In the data rows, 128 means zero.
Here is a table of points, one per row:
c(130, 77, 192, 133, 241, 147, 173, 206, 19, 193, 63, 96, 212, 165, 136, 96, 141, 55, 71, 166, 158, 131, 15,
  116, 84, 77, 100, 102, 193, 120, 161, 61, 142, 130, 118, 153, 30, 164, 113, 191, 106, 157, 105)
c(198, 114, 158, 162, 159, 182, 185, 162, 50, 136, 143, 187, 133, 151, 119, 109, 191, 148, 174, 145, 101, 140, 91,
  147, 185, 144, 131, 83, 127, 201, 34, 149, 139, 159, 56, 120, 121, 76, 122, 144, 103, 96, 120)
c(167, 65, 114, 89, 177, 128, 84, 63, 63, 105, 142, 134, 122, 157, 77, 202, 140, 51, 121, 175, 162, 110, 91,
  110, 84, 200, 118, 117, 164, 148, 66, 13, 47, 73, 152, 128, 202, 113, 142, 61, 27, 121, 145)
c(28, 225, 116, 109, 159, 142, 133, 141, 155, 101, 122, 141, 146, 100, 138, 122, 151, 169, 134, 148, 150, 166, 94,
  116, 201, 86, 200, 139, 109, 98, 131, 91, 114, 100, 72, 133, 193, 132, 111, 118, 159, 131, 125)
c(143, 74, 130, 119, 180, 169, 66, 156, 144, 130, 118, 178, 255, 123, 243, 111, 145, 217, 83, 94, 186, 71, 88,
  76, 142, 174, 68, 128, 83, 88, 116, 145, 145, 117, 171, 44, 89, 97, 35, 64, 110, 105, 165)
c(205, 85, 192, 106, 122, 122, 150, 76, 170, 111, 88, 167, 134, 115, 76, 150, 116, 109, 140, 78, 100, 90, 165,
  135, 120, 130, 159, 144, 126, 148, 163, 183, 151, 115, 170, 212, 137, 142, 116, 127, 121, 147, 155)
c(67, 147, 137, 154, 62, 79, 154, 151, 170, 118, 201, 110, 130, 199, 110, 97, 108, 182, 164, 132, 147, 115, 164,
  147, 141, 141, 146, 80, 150, 133, 95, 119, 69, 79, 131, 124, 103, 185, 154, 31, 192, 192, 145)
c(43, 149, 105, 169, 58, 22, 129, 152, 161, 159, 156, 121, 176, 143, 92, 124, 124, 179, 101, 183, 90, 141, 177,
  141, 177, 107, 145, 108, 98, 176, 148, 107, 107, 85, 105, 156, 128, 121, 118, 126, 165, 114, 154)
c(135, 145, 45, 114, 15, 124, 145, 162, 150, 116, 151, 196, 128, 183, 194, 168, 108, 0, 111, 161, 173, 142, 169,
  138, 62, 179, 106, 175, 149, 88, 101, 49, 206, 180, 45, 166, 131, 158, 154, 125, 53, 138, 122)
c(163, 124, 158, 95, 114, 110, 108, 103, 150, 122, 45, 104, 113, 164, 111, 123, 117, 104, 198, 94, 124, 94, 138,
  171, 125, 161, 130, 136, 156, 140, 168, 193, 151, 136, 154, 163, 163, 100, 107, 165, 147, 111, 113)
c(56, 148, 74, 110, 165, 160, 111, 115, 139, 80, 70, 175, 155, 151, 82, 85, 109, 204, 86, 185, 113, 103, 151,
  110, 119, 94, 172, 145, 110, 174, 120, 92, 133, 120, 58, 76, 177, 161, 166, 136, 218, 131, 122)
c(156, 114, 141, 103, 120, 122, 98, 79, 189, 157, 66, 117, 99, 181, 118, 102, 113, 85, 183, 100, 102, 135, 118,
  93, 146, 136, 151, 135, 153, 144, 174, 213, 126, 127, 134, 155, 151, 89, 119, 173, 106, 152, 109)
c(102, 184, 70, 159, 121, 133, 148, 86, 90, 202, 77, 81, 58, 75, 144, 243, 110, 112, 24, 130, 168, 185, 60,
  131, 161, 177, 106, 166, 148, 97, 125, 226, 149, 147, 181, 142, 114, 217, 176, 128, 179, 113, 129)
c(111, 146, 67, 158, 76, 61, 96, 57, 109, 112, 186, 144, 83, 92, 154, 116, 169, 137, 182, 200, 169, 135, 214,
  118, 166, 97, 65, 147, 187, 59, 106, 124, 179, 116, 182, 15, 118, 236, 179, 118, 21, 105, 133)
c(21, 200, 135, 54, 127, 104, 149, 142, 112, 89, 154, 160, 173, 73, 124, 86, 107, 155, 123, 142, 113, 173, 85,
  143, 174, 89, 199, 166, 77, 100, 97, 123, 123, 111, 119, 101, 166, 126, 146, 138, 147, 145, 91)
c(148, 146, 155, 97, 148, 120, 144, 48, 185, 112, 95, 112, 102, 149, 103, 104, 105, 90, 141, 98, 131, 118, 153,
  126, 119, 130, 120, 134, 153, 159, 148, 208, 131, 138, 139, 184, 128, 79, 86, 188, 128, 146, 169)
c(168, 147, 87, 87, 162, 110, 160, 143, 148, 82, 75, 109, 74, 132, 157, 99, 111, 111, 140, 79, 151, 167, 160,
  113, 135, 164, 161, 122, 145, 190, 155, 190, 111, 110, 174, 183, 166, 106, 94, 241, 142, 150, 94)
c(186, 167, 85, 100, 137, 159, 57, 162, 147, 165, 213, 103, 122, 38, 92, 209, 48, 255, 113, 158, 146, 170, 86,
  146, 71, 80, 121, 98, 149, 55, 148, 142, 177, 155, 120, 156, 61, 152, 153, 172, 132, 122, 108)
c(86, 182, 109, 173, 50, 54, 151, 110, 179, 119, 100, 58, 193, 120, 114, 112, 117, 213, 120, 117, 90, 150, 91,
  134, 137, 96, 175, 125, 133, 223, 136, 33, 95, 127, 125, 104, 102, 134, 131, 130, 153, 128, 131)
c(137, 85, 136, 205, 142, 145, 180, 171, 162, 168, 195, 73, 90, 107, 105, 125, 208, 75, 112, 116, 110, 173, 155,
  158, 26, 150, 82, 71, 92, 221, 142, 169, 180, 170, 132, 67, 187, 140, 158, 102, 48, 92, 90)
c(79, 116, 194, 111, 30, 49, 93, 169, 129, 113, 250, 115, 101, 203, 89, 145, 196, 148, 106, 86, 119, 97, 155,
  92, 120, 126, 161, 118, 134, 131, 127, 96, 62, 148, 122, 125, 96, 194, 124, 79, 215, 77, 136)
c(124, 130, 77, 159, 123, 226, 103, 172, 90, 138, 146, 128, 126, 90, 93, 139, 155, 96, 128, 56, 137, 114, 142,
  91, 133, 142, 82, 129, 56, 48, 150, 120, 156, 94, 174, 57, 53, 36, 102, 67, 169, 127, 176)
c(109, 100, 99, 141, 122, 208, 120, 138, 81, 134, 130, 152, 106, 103, 195, 135, 167, 151, 95, 87, 103, 100, 156,
  109, 89, 80, 107, 103, 129, 7, 141, 118, 144, 84, 195, 72, 88, 15, 147, 65, 151, 122, 135)
c(171, 105, 155, 125, 133, 116, 102, 125, 125, 107, 65, 89, 142, 144, 95, 159, 117, 83, 148, 86, 94, 81, 199,
  127, 161, 136, 127, 170, 162, 142, 154, 204, 118, 176, 153, 204, 163, 107, 98, 109, 126, 160, 85)
c(144, 99, 91, 220, 175, 141, 185, 119, 52, 157, 186, 188, 110, 138, 141, 57, 98, 107, 203, 117, 45, 74, 67,
  156, 116, 115, 93, 185, 137, 167, 116, 128, 99, 118, 57, 144, 123, 132, 60, 170, 106, 113, 139)
c(181, 140, 192, 139, 239, 158, 52, 148, 183, 148, 199, 103, 60, 108, 183, 197, 98, 171, 68, 196, 133, 117, 128,
  169, 124, 90, 110, 196, 95, 31, 157, 64, 161, 148, 141, 87, 56, 105, 189, 111, 133, 148, 101)
c(151, 99, 154, 125, 115, 149, 122, 102, 82, 71, 116, 95, 139, 76, 189, 21, 166, 54, 191, 190, 114, 131, 44,
  122, 154, 121, 76, 45, 56, 152, 75, 76, 85, 194, 76, 170, 170, 132, 170, 110, 115, 125, 171)
c(173, 71, 215, 69, 114, 145, 186, 128, 149, 138, 33, 149, 102, 106, 112, 147, 50, 133, 125, 66, 155, 163, 226,
  150, 114, 162, 173, 115, 113, 141, 131, 146, 87, 125, 128, 143, 167, 134, 112, 194, 112, 115, 115)
Along one direction, these points spread out more than along any other. Take the direction at right angles to it along which they spread out most. Then take the direction at right angles to both along which they spread out most. Go by this last direction. How far along it is each point below, from 0 to 99? The average is 50, and the first point in the table lies past the average. One standard deviation of the points above along it is 16.
c(135, 145, 45, 114, 15, 124, 145, 162, 150, 116, 151, 196, 128, 183, 194, 168, 108, 0, 111, 161, 173, 142, 169,
  138, 62, 179, 106, 175, 149, 88, 101, 49, 206, 180, 45, 166, 131, 158, 154, 125, 53, 138, 122) : 60
c(109, 100, 99, 141, 122, 208, 120, 138, 81, 134, 130, 152, 106, 103, 195, 135, 167, 151, 95, 87, 103, 100, 156,
  109, 89, 80, 107, 103, 129, 7, 141, 118, 144, 84, 195, 72, 88, 15, 147, 65, 151, 122, 135) : 39
c(148, 146, 155, 97, 148, 120, 144, 48, 185, 112, 95, 112, 102, 149, 103, 104, 105, 90, 141, 98, 131, 118, 153,
  126, 119, 130, 120, 134, 153, 159, 148, 208, 131, 138, 139, 184, 128, 79, 86, 188, 128, 146, 169) : 40
c(79, 116, 194, 111, 30, 49, 93, 169, 129, 113, 250, 115, 101, 203, 89, 145, 196, 148, 106, 86, 119, 97, 155,
  92, 120, 126, 161, 118, 134, 131, 127, 96, 62, 148, 122, 125, 96, 194, 124, 79, 215, 77, 136) : 52
c(167, 65, 114, 89, 177, 128, 84, 63, 63, 105, 142, 134, 122, 157, 77, 202, 140, 51, 121, 175, 162, 110, 91,
  110, 84, 200, 118, 117, 164, 148, 66, 13, 47, 73, 152, 128, 202, 113, 142, 61, 27, 121, 145) : 73
c(181, 140, 192, 139, 239, 158, 52, 148, 183, 148, 199, 103, 60, 108, 183, 197, 98, 171, 68, 196, 133, 117, 128,
  169, 124, 90, 110, 196, 95, 31, 157, 64, 161, 148, 141, 87, 56, 105, 189, 111, 133, 148, 101) : 28
c(205, 85, 192, 106, 122, 122, 150, 76, 170, 111, 88, 167, 134, 115, 76, 150, 116, 109, 140, 78, 100, 90, 165,
  135, 120, 130, 159, 144, 126, 148, 163, 183, 151, 115, 170, 212, 137, 142, 116, 127, 121, 147, 155) : 38
c(28, 225, 116, 109, 159, 142, 133, 141, 155, 101, 122, 141, 146, 100, 138, 122, 151, 169, 134, 148, 150, 166, 94,
  116, 201, 86, 200, 139, 109, 98, 131, 91, 114, 100, 72, 133, 193, 132, 111, 118, 159, 131, 125) : 50
c(111, 146, 67, 158, 76, 61, 96, 57, 109, 112, 186, 144, 83, 92, 154, 116, 169, 137, 182, 200, 169, 135, 214,
  118, 166, 97, 65, 147, 187, 59, 106, 124, 179, 116, 182, 15, 118, 236, 179, 118, 21, 105, 133) : 47
c(144, 99, 91, 220, 175, 141, 185, 119, 52, 157, 186, 188, 110, 138, 141, 57, 98, 107, 203, 117, 45, 74, 67,
  156, 116, 115, 93, 185, 137, 167, 116, 128, 99, 118, 57, 144, 123, 132, 60, 170, 106, 113, 139) : 77
